In the data rows, the value 128 means zero.
Some points, each followed by its number:
[164  93  78  99 156  96  91  91 158  60 143  94 152 148  84  69 158 138
 105 107 113  69 116  70 151  65 165] 0
[ 82 197 112 181  65 139  82 148  80 194  82 202  87  96  71 121  71 195
  53 189  61 186  85 104  91 186  87] 1
[160 184 177 142 143 113  56 126 102 147 186 185 186 182 144 134  84 160
 131 133 121 164 211 143 160  73 135] 2
[143  58  52 147 195  87  39 174 154  52  65 128 147  92  62  69 188 130
  71 125 182 113  85 160 151 121  66] 3
[ 73 179 125 186  78 126  95 126  89 173  95 185  83 135  62 156  89 182
  62 198 100 177  81 178  82 181  66] 4
[143 102 164  69  95  87 164  66 188 138 164  64  96 130 101 143 179  99
 209 103 195  91 163 169 190 108 156] 5
[125 106  91 130 160 126  48 156 132 129  74 115 182 109  88 173 167 147
  88 133 152 121  51 104 134 108 156] 6
[186  93  91  82  99 117 121 126 175 138 156  81 130 148 161  74 171  87
 179  90 169  65 141 122 143 117  96] 7
[108 153 117 173 108 174 121 156 111 129 117 172 104 182 110 199 136 164
  88 159  96 169 111 186 112 160  53] 8
[169 102 156  82 169  74 143 130 158 108 151  94 182  61 205 100 154 151
 174  64  91 121 141  70 151 147 139] 9
[173  93  48 134 156 126  69 113 154 103 100  98 135 165  40 156 167 195
  79  86 121 113 111 100 147 104 113] 10
[ 99 179 203 112  91 148 203 130  76 134 151 176  83 100  92 147  63 147
 153 116 113 147 167 143  91 160 126] 11
[ 86 210 117 207  43 187  95 126  41 173  69 197 126 152  88 186  84 130
  40 215 100 208  81 169  82 203  91] 12
[156  80  86 130 164  92 117  91 206  95  95  59 165  61  88  91 179 121
 101  90 156 121 111 173 164  60 148] 13
[ 73 171 160 164 130 152 151 165  67 103 117 137 100 152 140 143  63 134
 109 181 156 186 103 122  52 194 165] 14
[ 82 179 121 151  87 178  78 135  63 203  91 189  87 126  75 160  71 112
  79 202  91 190  72 126  78 156 122] 15
[151 115 173  99 160 109 125  83 180  47 169  98 178 122 122 160 149 147
 153  90 139  82 128  96 181  65  96] 16
[177  89  86  91 169 105 156 100 175  86 143  72 173  53 135 104 171 130
 118  94 165 113 154  70 143 108 104] 17
[169  84  65  86 143 126 121 135 171 138 138  94 139  48 153 100 184  99
 170  64 139  74 141  91 177  99 117] 18
[ 56 158 117 142  91 161 147 174 106 125  87 172  70 182  92 117  80 143
  49 185  78 164  94 113  65 203 122] 19
[147  76  73  99 134  92 104 122 154 198 125  64 126  66 101 108 132 130
 183 112 130 100 128 109 134  99 191] 20
[160  89 125 117 151 117  86 156 154 138 130  98 160 135  66  44 145 117
  71  90 143 104 141 143 147  86 135] 21
[143 110 130 104  78  74 156 130 154  90 190 102 169  61 200 126 171 108
 118  77 186 100 137  91 151  73 148] 22
[160  71 130 104 160  87 151 113 167 160 164  81 147 100 144 104 171 130
 166  90 169  78 159 135 125  99 109] 23
[160 166 186 117 177  87  60 169  80 134 130 172 191  79 170 160 145  78
 114  90 143 117 159 113 160  78  74] 24
[181  76  86  82 130  74 147 139 188  56 151  77 160  48 101  82 192 134
 161 103 169 104 133  61 177  82 182] 25
[169 158 177 121 151 161  99 148 154  69 151 150 165  87 200 108 154  61
 122  94 143 108 185  87 156 121 100] 26
[121  80  86  78 138 117 138 195 162 151 156 111 109 105 122 130 154 104
 166 112 165 117 128  78  95  99 169] 27
[ 99  89  52 177  91 152 168 156 141 121 100  81  87 143 196 169 158 186
 183 142  44 139  90 165  82 164  74] 28
[156 106  91  91 173  83 112  83 132  95 143  85 143 122 148  74 128 104
 122  77 134  78 146 113 143 104 182] 29
[177  54 108 108 138  92 108 104 188 121 177  94 169  53 110  69 149  65
 174  77 165 104 163 104 169 117 178] 30
[ 65 188 117 190  91 174  60 143  89 103  82 206  78 143  62 117  46 121
  75 207  78 177  64 135  52 194 173] 31
[117 106 156 108 117  96 164 139 119 160 177 120 109 109 114 126 102 130
 157  86 143  95 176  57 117 117  78] 32
[143 115 173 117 156 117  52 100 119 116 138  98 182 130 118 117  97  95
 131 116 182 130 185  74 160  91 122] 33
[104 127  86 117  56 174 194 191 141 142 143  72  78 165 122 165 141 125
 183 146  91 121  94 156  99 194 126] 34
[ 69  93  56 147 112 178 212 165 132 168 108 120  74 156  66  69 128 182
  96 176  96 156  90 139  82 186  53] 35
[ 82 123  78 173 117 174 164 191 106 125 100 167 100 182 101 182 123 151
  71 168  83 147  77 156  99 156 148] 36
[160  50  95  99 186 117 134 156 145  43 138 111 130  61 122 139 149  82
 161  90 165  74 176 148 147 104 117] 37
[143 110 168  65 173 100 117 126 167  73 177  85 156 139 174  61 145  91
 196  90 126 134 163 139 143  99 156] 38
[ 78 127  65 138 134 187 151 174 124  95 104 154  65 169 127 190 141 186
  96 142  91 152 103 165  65 177 165] 39
[143 119  95 117 182 117  69 156 162  56 125 107 160 139 110  65 141 212
 166 125 186  82 172 135 173 125 113] 40
[169 127 151  82 143  79 160  96 167  82 195  81 178  48 144 126 175 104
 148  94 117 108 154  83 156  65 135] 41
[117 158 130 168  99 156 121 161  93 194  95 185  96 182  49 203  97 112
  75 194  65 169 128 178  69 177  74] 42
[147  93 160  78 156 122 130  78 162  73 190  85 143 169 196  69 132 156
 135  99 152  74 176 113 160 104 165] 43
[ 52 197 147 181 108 174  91 156  85 198  56 159  70 204  79 130  54 117
  53 176  74 182  55 156  78 156  78] 44
[134 140  56 168 164 143  95 109 162 164 108 111 135  92 105 130 175 156
  88 159 152  87  64 160 173 156  70] 45
[186 110 164  82 121 122 173  87 175  86 160  77 182  66 170  87 167 151
 157  86 117  87 167 113 147  86 195] 46
[164 115 164  69 125  74 173  66 167 121 173 115 160 135 213  87 192 134
 174 116 165  74 185  83 194 125 191] 47
[147  80  95  95 117 100 130 109 171 121 130  64 160 156 105  78 184 117
 174 116 143  74 133  57 177 125 182] 48
[ 82 192 177 190  82 191 108  87  37 138  74 180 104 148  79 134  84  95
 114 185  78 195 141 178 104 177 148] 49
[151  93 112  78 130 109 130  61 141 138 130 141 152  35  97  82 162 134
 153  99 199 104 154  65 181  78 156] 50
[138 115 112  99 121 135 181 161 167 151 186  98 100 156 114  69 123 104
 200 116 165 126 133 117 160  82 139] 51
[160  97  65 142 173 105  65 174 158  77 104  59 156 118 140 169 158 138
 101 116 160 100 146 148 125  69 126] 52
[ 65 179 130 177 160 169 108 182  76 142  78 150  87 182 118 143  54 169
  92 185 121 177  68 186  86 203 104] 53
[112 136 173 104 117  96 194  74  93 155 169 159 152 118 205 104  63 151
 122 120 139 152 180 130 130 104  74] 54
[164  97 112  73 164 139 156 113 141 121 143 146 169 113 187 113 171  74
 174 103 152  56 163 152 151  82  83] 55
[130  89 143 121 169  96 130 100 158 168 117  85 152 135 105  95 167 160
 140  73  96 121 180  87 169  56 100] 56
[ 69 205 138 186 125 122 104  96  72 142 100 133  91 213  66 147  84 177
  83 189  65 182  72 152  69 199 204] 57
[ 78 192 177 155  61 169 173 148  67 198 130 202  91 148  79 182  63 121
  58 194 109 169  72 208 143 212 156] 58
[112 132  65 173 112 195 168 135 132  99  74 150 100 118  88 160 115 164
 105 155  78 147  55 156 117 168 161] 59
[ 91  58  56 160 117 152 160 169 132 177  74 124  78 143 135 147 154  82
  92 159  87 147 107 160  78 173 191] 60
[151  89 151 121 164  92  86 135 154 116 156  89 169 178 196 126 132  87
 135 112 130 113 146  83 117  99 135] 61
[177  80  86  86 130 105 181 182 175  86 156 120 156 118 174 169 171 108
 118  86 152  95 111  74 147  86 156] 62
[108  84  60 164  95 135 190 135 111 173  69 115  61 122 114 121 102 164
 140 168  87 182  85 135 143 168 161] 63
[ 73 210 138 168 108 174  86 148  67  95  78 176  78 208  40 173  67 143
 118 151  74 186 103 122  52 181  53] 64
[151 119 160 104 134  92 160  66 158 112 156  98 126 169 140 143 162 151
 148 138 109 121 159 104 138 104 156] 65
[108 192 143 160  65 156 164 130  72 173 113 137  87 169 144 130 119 138
 118 181 104 173  90 156  69 138 130] 66
[143 127 177  73 186  61 125  70 154 103 186 102 173 113 127  78 162  99
 179 107 147 117 185  91 181  78 143] 67
[ 61 201 121 151 112 174 112 152  63 142  65 210 117 152 122 186  41 182
  75 198  74 186  64 148  73 194 165] 68
[112  84  52  95  99 122 121  91 188  95 108 141 143 126 127 113 175  78
  88 107 143 100  77  83 130  86 195] 69
[ 56 171 168 177  78 165  78 117  76 116  82 189  87 161  79 177 106 125
  88 181 126 190  85 186  73 160 126] 70
New points follow, each followed by the number of its nearest point above, looking only along the 6 directions in which the numbered points spread most.
[169  84 186 117 190 148 151  83 158 112 147 141 147  44 187  74 171  69
 153  99 182  78 189  96 151 112 126] 41
[138 115 164 104 147 113  69  57 124 134 100 146 173 126 135 182  93  95
 140 138  96 147 150 117 147 121 122] 33
[173  76 164 108 160  61 143  91 149 112 156 111 156  87 187 104 175  74
 183  81 182  95 146 160 156  65 113] 41
[138 119  69 142 160 165  52 117 137 112  65 167 100 161 110 130 184 104
  71 138 130 104  72 152 130 117 130] 6
[160  93  99  60 160  74 125 122 184 160 138 124 173  92 122  52 162 112
 179  90 109  74 150  87 181 138 143] 30
[181  63 117 104 169 117 130 100 145 112 160 128 135  79  97 121 119  99
 114  90 191  87 167  78 151  99 104] 17
[173  93 147 130 151  83  95  74 171 134 164 120 165  96 131  78 162  78
 166  99 147 108 128  74 108 112 173] 29
[177 123 194  95 169  79 147 104 141 160 173 102 165  70 161 169 149  91
 161  90 191  87 180 143 190  91 182] 41
[186  84  99 112 160 105 130 143 175 134 151 124 143  79 144  82 162 108
 105 116 208  74 146 109 186  69 143] 17
[169  67  95  78 151  79  86 126 188 151 156  72 160 122 148 113 175  61
 161  77 121  56 146  70 134 112 186] 25
[169  93 173  82 143 117 134 135 149  90 182 133 178 135 131 121 167 117
 140 138  83  61 176 113 143 112 113] 61
[134 123 104  91 104 113 121 152 162 138 143 120 117 126 135 147 154  87
 179 120 160 121 120 126 164 143 169] 27
[173 136 160  86 134 105 138  78 158  65 177 102 160  87 105 126 158  87
 140  81 130 100 159  78 160  73 152] 41
[169 179 212 121 151  74  91  87 132 103 190 141 165  66 122  52 158  74
 170 107 204 117 185  70 203  65 178] 67
[130 175 164 138  48 135 203  91  63 103 186 146  78 156 205  87  67 138
 157 133  78 169 180 109  91 134 100] 11
[169 127 160 112 173  87 104 117 154 112 160 102 178 152  92 108 192  87
 148  86 191  82 133 139 156 138 122] 16
[ 82 184  95 181 108 182 134 122 106 151  78 154  74 113 122 169  67 164
 131 189  87 173  59 178 104 168 130] 19
[112  97 121 164 203 135  69 221 149 116  56 141 147 105  88 147 154  74
 122 120 160 121 103 186 151 108  70] 45
[160  89 117 134 195 109 104 100 149 194 147 107 122 126 131 104 184 134
 101  99 191 104 137  96 130  95 161] 21
[151  89 173 117 147 117  86 148 141 173 151 102 139 135 114 130 162 125
 135 129 147  87 176 130 151 108  87] 56
[ 69 171  99 181  39 161  99 161  76 164  91 176  83 169  66 147  76 169
  92 176  70 199  72 160  56 186 148] 19
[138  97  56 142 199 143  52 165 154  82  74 167 169 139 105  91 167  99
 127 112  87 104 103 139 160  86  87] 52
[169 115 134 112 130 100  82 152 171  73 151 102 147 156 144 126 110 164
 131 116 139 113 154 104 164 130 148] 61
[ 86 184 203 130  52 174 194 161  67 164 160 124  78 118 213 113  84 151
 174 155 109 182 163  91 125 117 130] 11
[147 115 112  65  87 130 177 117 167 103 147  68 130  96  79 117 158 112
 217 129 165  95 111  74 134 134 104] 51
[181  84 138  99 160 130 138 126 180  90 169  72 147  44 179 126 167  91
 144  94 173  48 133  48 134 108 122] 22
[ 95 162 151 155 117 152 160 143  67 138  87 154  91 143  71 130  97 173
 127 159 109 164  98 139 108 194  91] 66
[130 145 108 108  74 174 173 100 158 164 108 154  96  87  88 113 162 130
 118  90 113 117  55 178 125 160 156] 63
[143 179 199 147 147  96  60  70 132  90 138 146 178 143 157  48 102  95
 105 125 117 143 193 152 160 156 152] 2
[108 153 194 134  61 182 138 100  67 134 134 141 109 152 187 186  67 112
  96 163 109 182 167 117 104 138  83] 11
[143 115 130  78 182 126 108  61 154 103 147 150 147 135 157 143 154 173
 114  90 152 117 137 186 160 125 126] 61
[169 145 212 108 134  61 125 100 167 125 169  94 165  92 192  61 192 117
 174  94 173  82 146 117 173  60  96] 67
[164 115 108  99 143 139  69 113 132 142 125 115 156 148 122 143 184  78
  88  99 186 121 137 135 125  86 139] 21
[151 158 199 130 177 117  52  83 124 160 138 163 186 126 174 108  89  61
 140  99 178 130 120 152 138 125 165] 33
[ 82 192 121 173  82 174  99 161  93 121  69 189  65 165  97 160  46 190
  88 194 139 164 103  87  82 151 109] 70
[147  97 177  69 134  70 151  96 162  90 186 141 143 152 161 100 184 121
 179  94 147  74 163 104 143  99 156] 38
[121 136 177 138  65 152 160 156 145 142 186  81 147 156 170 113 119 143
 179 142 199 100 150  87 130  95 148] 65
[125 119  91 173 138 139 130 143  89 173  95 193 126 148 148 143 141 125
  92 155 134 147 116 139 112 130 113] 8
[ 65 158 156 190  82 165 138 199  67 190  69 176  74 113 118 169  76  78
 118 163  78 177  94 191  86 134 195] 58
[ 99 179 186 142 177 122  99 126  85 142 138 154 147 122  92 130 110 121
  66 146 126 156 154 113 125  78 143] 2
[117 132  86 155  91 143 186 208 137 160  78 159  44 148 105 130 115 143
 109 194  65 130 120 182  99 156  61] 35
[173 115  86 112 160 109  86 152 180  99 147  89 152 100 105 182 149  91
 114  90 169  87 163 100 147 112  91] 37
[160 110 104 104 112  87 156 148 141  95 177  85 156  92 157  95 149 164
 148 107 199 126 163  87 164  65 208] 46
[164  76 160  91 151  70 164 130 175  73 177  72 152  83 166 126 162 121
 153  90 186  78 176 178 173 104 148] 9
[207 110 160  78 130 117 156 113 162  82 164 111 152  96 135  44 175  48
 114  77 186  78 172  70 181 104 169] 41
[112 162 190 130 121 105 181 161  89 190 182  94 152 178 192 108  71 121
 105 151  83 156 159 109 130 143 182] 11
[104 149 181 186 125 139 130 113  72 121 113 202 122 135 187 212  84 207
 118 146  91 169 103 165 108 125 122] 14
[134 132 156 134 130 105 117 113 145 129 177  81 182 135  84  65 154 104
 118  86 191 108 167  65 173 108  57] 56
[121 140 138 177  78 143 186 178 102 125 117 150 100 109 144 152  97 160
 144 163  96 199  94 156  91 199 156] 66
